Named moves, each a turn or a mirror, and the order they were made in; the first pair answered:
move R:
[-2.61 -0.02 -2.89 -3.26 -3.05 -0.82 -1.42  4.55 -0.14] -> [ 0.17 -3.39 -0.13 -1.56 -4.87 -0.11 -1.79  3.85 -2.47]
[ 2.07 -1.28 -0.17 -1.10  1.70  1.79 -0.74  0.04  0.38] -> [ 1.25 -0.48 -0.87 -1.66  2.11  1.55 -0.53  0.50  0.91]
[-2.98 -2.10 -1.18  0.83 -1.67 -1.60  0.99  4.85 -3.36] -> [-3.36 -1.48 -1.42  0.61 -1.59 -1.55  0.99  4.93 -2.78]
move H:
[ 2.89 -0.07  0.82  1.01  0.88  0.17  0.65 -1.43 -0.03] -> [-0.34  1.34 -1.93  1.02  1.39 -0.14  1.81  0.20  0.73]
[ 0.55 -0.96  1.22  1.05 -0.78  0.66  0.59 -1.22  1.03] -> [-1.44  0.12 -0.44  0.95 -0.19  0.42  1.21 -0.36  1.75]
[ 1.38 -0.24  1.73 -2.09 -0.06  0.69 -1.90 -0.69  2.02] -> [-1.32  1.45 -0.82 -2.34  0.40  0.28 -0.97  0.59  2.73]
move J:
[-1.79 -0.61  1.02 -0.87 -1.09  0.41 -4.86  2.92  0.06] -> [-3.96  0.21 -0.91  0.01 -0.58  0.15 -3.13  3.90 -0.05]
[ 3.33 -4.14  2.06 -2.62 -1.67 -0.07 -4.25  0.23  0.48] -> [-1.38  0.15 -2.38 -4.81  0.02 -1.30 -3.81  2.32  3.47]
[ 0.81 -0.63 -0.20 -1.43 -1.03  0.53 -0.59  0.39  0.64] -> [-0.17  0.09 -1.07 -1.30 -0.58  0.35  0.23  0.86  0.81]

(two moves a pair)
[-0.64 -0.15 -1.55 -3.28 -0.83 -0.74 -1.36  1.93  1.39] -> [-1.25 -0.97 -2.02 -2.03 -1.65 -0.40 -0.37  2.58  0.44] -> R then H
[ 2.40 -0.02  2.58  1.79 -0.93  0.19  0.53 -1.53 -3.76] -> [ 0.95 -0.03  1.50  2.65 -1.35 -0.24  1.66 -0.56 -4.18] -> H then J
[ 0.86  1.56  0.38 -5.88  1.78 -0.31 -4.63  0.66  3.13] -> [-4.06  2.00 -3.50 -4.01  1.28 -0.76 -1.34  3.55  2.87] -> R then H
[ 3.77 -3.14  0.99 -1.96  0.52  0.36 -4.22 -1.68  0.92] -> [ 3.65 -4.49  1.06 -0.75 -0.53  0.68 -3.33 -1.11 -0.25] -> J then R
[ 2.31  0.29  0.23 -5.15 -0.17  3.64 -2.08  1.35  0.93] -> [ 3.91 -0.93  2.25 -3.36 -0.24  4.31 -1.42  0.04 -0.30] -> J then H
[ 1.25  3.02  0.56 -0.67  2.97  0.20 -0.36 -2.25  0.91] -> [ 1.64  2.34  1.45  0.72  2.68  0.56  0.36 -2.74  0.13] -> J then H
[ 1.36 -1.57 -2.32 -3.00 -1.55  0.09 -3.11  1.78  1.00] -> [ 0.21 -1.17 -3.33 -2.93 -1.76 -0.15 -2.59  2.42  0.99] -> R then H
[-4.06  2.14 -4.20 -2.12  0.94 -0.75  2.74  1.69 -0.15] -> [-3.27  0.51 -2.77  1.43  0.52 -0.27  4.97  0.46 -2.55] -> J then R
[ 4.10 -4.36  4.19  1.06 -3.49  0.22 -1.82  2.69 -2.73] -> [-1.06 -3.39 -0.12  2.74 -4.21 -0.19  1.51  5.74 -2.95] -> H then R
[-0.27  0.38 -1.49  3.32 -1.27 -1.11  2.50  0.09 -0.98] -> [-1.18  2.64 -2.35  1.56  0.12 -1.64  1.98  0.20  0.78] -> H then R
[-4.49  0.14 -2.60  1.84 -1.30  1.28  2.66  2.09  0.64] -> [-2.59 -2.13 -0.72  3.64 -2.51  1.84  2.91  1.44 -1.29] -> J then H
[ 2.10  0.73  1.92 -0.80  0.03  0.03 -1.37 -1.63  1.07] -> [ 2.05 -1.15  2.46  1.25 -1.52  0.37 -0.34 -1.09 -0.28] -> H then R
[-2.98 -5.11 -1.73  2.70 -5.88 -1.32  1.07  4.34 -1.93] -> [-4.13 -3.71 -2.84  0.15 -5.80 -1.67 -0.52  5.43 -0.13] -> J then H
[-1.11 -0.62 -0.16  2.72 -0.38  1.51  2.71  0.47 -1.14] -> [-1.87  2.52 -1.25 -1.27  1.48  0.74  0.25  0.54  2.21] -> J then R
[-1.23  1.54 -1.39 -1.51  1.70  0.57 -0.90 -0.49  1.37] -> [-2.71  0.41 -2.40  0.17  0.48  0.63  0.77  0.83  0.34] -> R then H
[-2.34 -2.77 -1.24 -0.69 -0.61 -2.36 -2.44  3.00  0.70] -> [-1.55 -4.17 -0.04  1.32 -0.94 -1.88 -1.25  2.89 -0.64] -> J then J
[ 1.50 -1.71  0.20  1.05 -2.43 -0.18  3.04  2.29  0.69] -> [ 0.65  0.94 -1.19 -2.18 -0.88 -0.60  1.23  2.65  3.01] -> J then R
[ 4.18 -1.24  1.11 -0.18  0.13  0.26 -2.90  0.79 -3.71] -> [ 3.39 -0.22  0.49 -2.46  0.41 -0.22 -4.36  1.46 -1.98] -> J then R
[ 0.71 -2.03 -3.46  1.77 -0.06  1.14 -1.45  0.24 -1.35] -> [ 1.29 -1.47 -3.45 -0.26  0.18  0.96 -2.95  0.14 -0.24] -> J then J
[-1.97  7.53 -4.58 -1.09  4.51  0.37  1.32 -1.87  4.88] -> [ 0.44  1.01 -1.20  8.08  1.50  1.95  6.62 -3.51 -2.25] -> J then R
[ 2.50 -0.28  1.53 -1.90  1.19  0.69 -3.40 -1.18  1.10] -> [-0.71  1.96 -1.26 -2.60  1.93  0.06 -2.49  0.13  2.50] -> R then H
[-3.96  1.40 -3.99 -5.39 -0.85 -2.43 -0.20  3.42  3.86] -> [ 1.25 -6.25  1.83  3.40 -4.19 -0.30  3.49  0.89 -3.55] -> J then J
[ 3.88 -2.64  2.80 -0.96  0.84  1.49 -3.87 -0.95 -0.36] -> [ 1.72 -4.92  1.30  2.37 -1.59  1.54 -1.05  1.25 -2.41] -> H then R
[ 0.79  0.22 -0.12 -0.71  0.97 -0.44 -0.53  0.23  0.75] -> [ 1.04 -0.84  0.50  0.86  0.57 -0.40  0.17  0.21 -0.43] -> J then R
[-0.22  0.66  1.05  3.69  1.71 -0.38  1.30 -1.42  0.27] -> [-1.95  2.20 -0.60  2.02  2.19 -0.86  0.87 -0.47  1.74] -> J then H
[-1.91 -0.33 -2.29 -0.68 -0.15 -0.22 -0.96  0.87 -0.20] -> [-1.21 -1.68 -1.57  0.25 -0.99  0.35 -0.86  1.03 -0.96] -> R then H
[ 1.66 -0.95  1.74 -1.68 -1.86 -0.23 -1.67 -0.35  0.80] -> [ 1.06 -0.08  1.25 -2.27 -1.11 -0.50 -1.99 -0.27  1.51] -> J then H
[-4.18 -1.81 -1.94  2.43 -5.75  0.78  1.30  3.87 -1.49] -> [-0.87 -3.94  1.12  2.33 -6.48  1.25 -0.15  2.63 -2.48] -> R then J
[-4.06 -1.63 -2.39  4.00  1.01  0.30  4.24  2.18 -1.85] -> [-4.69  2.66 -3.87 -0.99  3.57 -0.69  1.34  2.02  2.42] -> J then R
[-0.28 -0.71 -0.66  4.03  0.00  0.90  4.21  0.29 -1.78] -> [-0.75  3.75 -2.26 -2.06  2.61 -0.18  0.63  0.40  2.79] -> J then R
[-4.56  1.08 -2.34  2.79  0.09  1.11  1.02 -0.20 -0.06] -> [-3.61  3.14 -1.63  0.19  1.85  1.00 -0.84 -1.53  2.12] -> H then R
[-0.50 -0.78 -1.14 -3.32 -0.51 -2.96 -4.37  1.10  1.78] -> [ 2.80 -3.78  2.14  0.06 -1.26 -1.83 -3.28 -0.93 -1.13] -> J then H
[ 1.88  3.75  1.95 -3.53  2.57 -0.20 -2.14 -1.98  1.47] -> [-2.81  4.71 -1.44  0.53  3.07 -0.46  2.92 -0.61  0.07] -> H then J
